In the rows, zero is written as 128.
The rows of X fall into a few groups, which share some directions, and each row is roughly a mix of its group's hidden directions.
X (87 x 16):
[[135 102 135 127  80 126 130 148 166 126 131 133 178 109 112 142]
 [148 160 158 141 143 135 164 142  88 151 122 126 111 132  98 102]
 [103 104 131  82 127 145 132 142 143 131 151 155 119 106 138 177]
 [134 138 105 181 141 109 116 139 114 124 125  97 141 162 138  90]
 [153 127 104 119 103 120 100  97 158  91 117 116 166 107 125 115]
 [149 141 133 166 145 130 128 146 136 133 113 118 167 160  98  86]
 [148 141  90 148 151 123 147 164  93 113 143 102 144 124 129  95]
 [134 105 137 153  79 105 105 145 155 122 138 114 175 130 123 132]
 [113 125 142 147 109 103 100 103 107 131 138 123  78 143 161 155]
 [ 90 125  92 131 139 126 134 129 107 139 141 118  81 131 172 150]
 [144 136 164 152 129 105  85  84 122 115 114 126 112 159 129 113]
 [149 143 145 144 128 140 127 103 159 134  88 132 160 143  89  96]
 [ 83 128 108 124 116 118 142 152 112 157 151 115  93 124 165 149]
 [ 94 132 115 119 120 130 160 145 103 159 142 128  80 117 154 154]
 [124 121 145 152 105  90  72 120 145 117 137 115 144 158 146 119]
 [145 138  83 147 141 120 149 167  99 113 143 102 147 121 135  97]
 [123 142 134  88 148 147 135  82 114 124 118 142  80 105 130 146]
 [140 124 154 155 113  98  74 109 146 112 125 123 148 162 131 113]
 [134 149 133 177 150 127 138 135 117 149 107 114 134 168 111  87]
 [113 119 145  83 120 136 143 129 115 135 147 150  92  97 139 172]
 [107 120 134  81 117 145 139 106 138 135 129 152  96  96 137 170]
 [118 111 177 141 101 113  95 104 131 135 135 138 102 145 134 167]
 [132 150 104 149 150 122 150 166  77 133 151 104 112 132 138 111]
 [164 123 129 146 110 105  96 126 142  94 129 113 177 130 119 100]
 [131 123 107  91  98 121 148 146 109 114 155 119 126  73 140 145]
 [114 132 142 167 155 140 136 139 144 162 103 133 137 178 111 106]
 [123 107 141 150  79 105  97 131 166 129 129 117 168 138 128 132]
 [116 130 109 118 116 110 131 115  88 120 145 114  78 106 167 148]
 [157 126 154 121 106  97  89  89 111  89 135 119 122 112 134 127]
 [155 135 125 102 146 150 142 129 138 108 122 124 175  98  86 106]
 [149 129 133 175 119  89 105 127 106 110 128 101 137 152 138  94]
 [136 151 102 176 139 111 129 129  98 128 120  94 121 152 138  89]
 [132 147 104 122 156 131 148 123  76 120 138 122  76 116 148 131]
 [145 147 104 109 160 140 154 123  79 110 138 121  94  99 132 127]
 [158 122 138 137 118 117  96 129 159 102 123 127 184 137 108 103]
 [144 119 114 101  96 106 113 138 126  94 156 110 160  85 135 129]
 [124 113 117 128 184 178 146 116 145 127 108 144 136 138 104 140]
 [106 110 165 129  91 118 100 100 156 143 123 144 110 141 138 162]
 [133 106 134 164  86 104 110 161 147 128 142 116 171 142 127 128]
 [144 123 156 168 132 116 111 133 145 131 110 125 165 168 106  95]
 [ 90 133 124 152 157 140 148 136 117 169 118 130  89 163 142 133]
 [141 109 137 151  98 115 114 156 154 121 135 116 189 133 109 118]
 [108 141 100 136 131 139 159 180 148 162 126 124 157 139 124 104]
 [112 122 114 140  92 103 117 114 108 129 139 119  82 125 172 156]
 [140 144 123 102 141 148 172 113  90 128 122 134  89  91 119 135]
 [126 108 101  95 138 163 165 145 130 121 137 140 136  87 119 159]
 [128 135 109  93 113 131 164 139  96 126 146 122 104  76 138 143]
 [104 131 153 164 135 122 114 115 128 158 113 137  91 179 141 134]
 [131 119 141 177 119 106 104 160 135 133 137 112 163 167 124 110]
 [153 125 121 127 135 139 145 162 140 117 130 123 189 114  93 103]
 [115  91 100 115 139 154 126 151 165 116 140 135 171 119 123 157]
 [152 114 108 106 139 147 129 135 150  94 131 128 183  99 104 123]
 [131 139  98 178 140 108 119 140 108 123 128  95 134 159 144  93]
 [117 144 110 134 141 115 125 108  87 126 134 117  68 133 165 134]
 [105 126 153 153 138 116 101  97 116 141 123 129  82 166 149 143]
 [139 135 152  82 107 143 143  93 134 127 115 148 111  86 109 146]
 [160 113 141 121 101 112  95 118 154  92 130 129 176 115 115 120]
 [123 123 140 166 138 120 117 164 148 145 126 126 165 175 120 101]
 [154 114 116  90 120 148 153 132 125 101 137 138 143  75 112 150]
 [132 146  93 153 167 124 144 163 103 129 132 112 133 150 137  87]
 [113  94 104 109 121 152 144 159 153 126 147 143 150 105 130 171]
 [132 101 147 113  76 129 124 126 164 125 130 139 161 101 113 157]
 [ 98 144 117 137 165 133 139 136 124 158 114 144  89 169 153 114]
 [151 130 110  99 102 110 119 122 104  90 154 115 125  80 143 138]
 [126 112 173 158 118 119  98 140 156 141 127 135 159 168 110 128]
 [ 87 138 124 146 144 136 149 138 118 173 121 131  84 158 146 136]
 [114 144 124  95 156 148 148 100 112 136 117 149  72 118 141 142]
 [108 152 144 161 144 120 126 117 119 163 109 125  93 175 136 107]
 [109 122 152 167 136 118  92 114 147 144 116 134 118 185 137 129]
 [121 138 140 120 112 121 149 114  88 143 133 133  65 113 147 151]
 [111 153  90 116 168 138 153 124 107 139 116 131  86 133 153 110]
 [126 103 145  94 108 111 119 141 110 109 166 139 112  98 150 167]
 [150 110 144 138 109 109  79 118 157  96 133 127 172 138 122 124]
 [ 85  95 140 114 127 132 120 124 147 145 133 151 100 139 156 173]
 [ 99 116 160 140 102 114  94 104 162 149 116 141 115 160 142 146]
 [109 115  85 119 126 113 118 144 109 110 163 114 109 113 173 152]
 [141 100 117 123 146 154 118 132 168 104 124 140 183 126 104 136]
 [159 132 115  89 115 131 149 129 109  99 140 123 140  70 117 127]
 [130 148 162 115 131 136 165 123  87 153 124 137  80 114 116 134]
 [141 149  95 108 170 146 164 136  90 119 131 125 105 106 129 113]
 [150 106 108 100 132 147 131 136 147  93 138 131 175  92 108 137]
 [146 171 110 136 134 130 159 115  83 134 118 105  97 112 121 101]
 [125 141 152  98 119 151 150  85 139 146  97 149  99 107 108 141]
 [136 133 130 168 148 114 112 157 128 129 131 108 165 167 119  89]
 [102 130 103  95 128 139 145 121 111 134 143 132  82  99 155 163]
 [154 159 121 107 146 146 172 122  99 127 112 127 119  98 103  99]
 [114 119 139  93 101 138 131  92 139 133 121 150  92 101 138 170]]
One row of each group comes first, with its name. Which group is each row after those in?
[120 118 124 179 104  95 105 155 132 136 138 110 144 165 148 117]	(104)
[132 160 118 106 126 126 170 131  83 140 130 117  92  94 131 113]	(56)
[ 93 112 136  92 130 146 140 128 134 146 139 154  93 115 143 175]	(9)

[168 124 122 108 143 149 136 120 140  93 119 133 171 100  93 115]	(56)
[110 144 114 105 146 136 139  97 106 134 121 138  65 120 154 142]	(104)
[115 100 114 116 178 175 139 110 138 118 120 142 124 125 117 163]	(56)
[161 145 158 166 133 116 131 137 112 131 115 118 149 152  99  84]	(9)
[118 118 111 108 128 161 180 155 126 149 131 149 114 102 122 160]	(56)
[136 117 145 124 113  95 124 145  77 112 165 120  99 112 153 144]	(9)
[120 151 110 148 162 116 122 121  88 128 132 112  84 153 156 110]	(104)
[174 143 138 141 116 118 119 123 131 105 117 117 172 123  96  88]	(9)
[138 125  98 108 105 128 154 127  96 111 144 124 100  80 147 155]	(104)
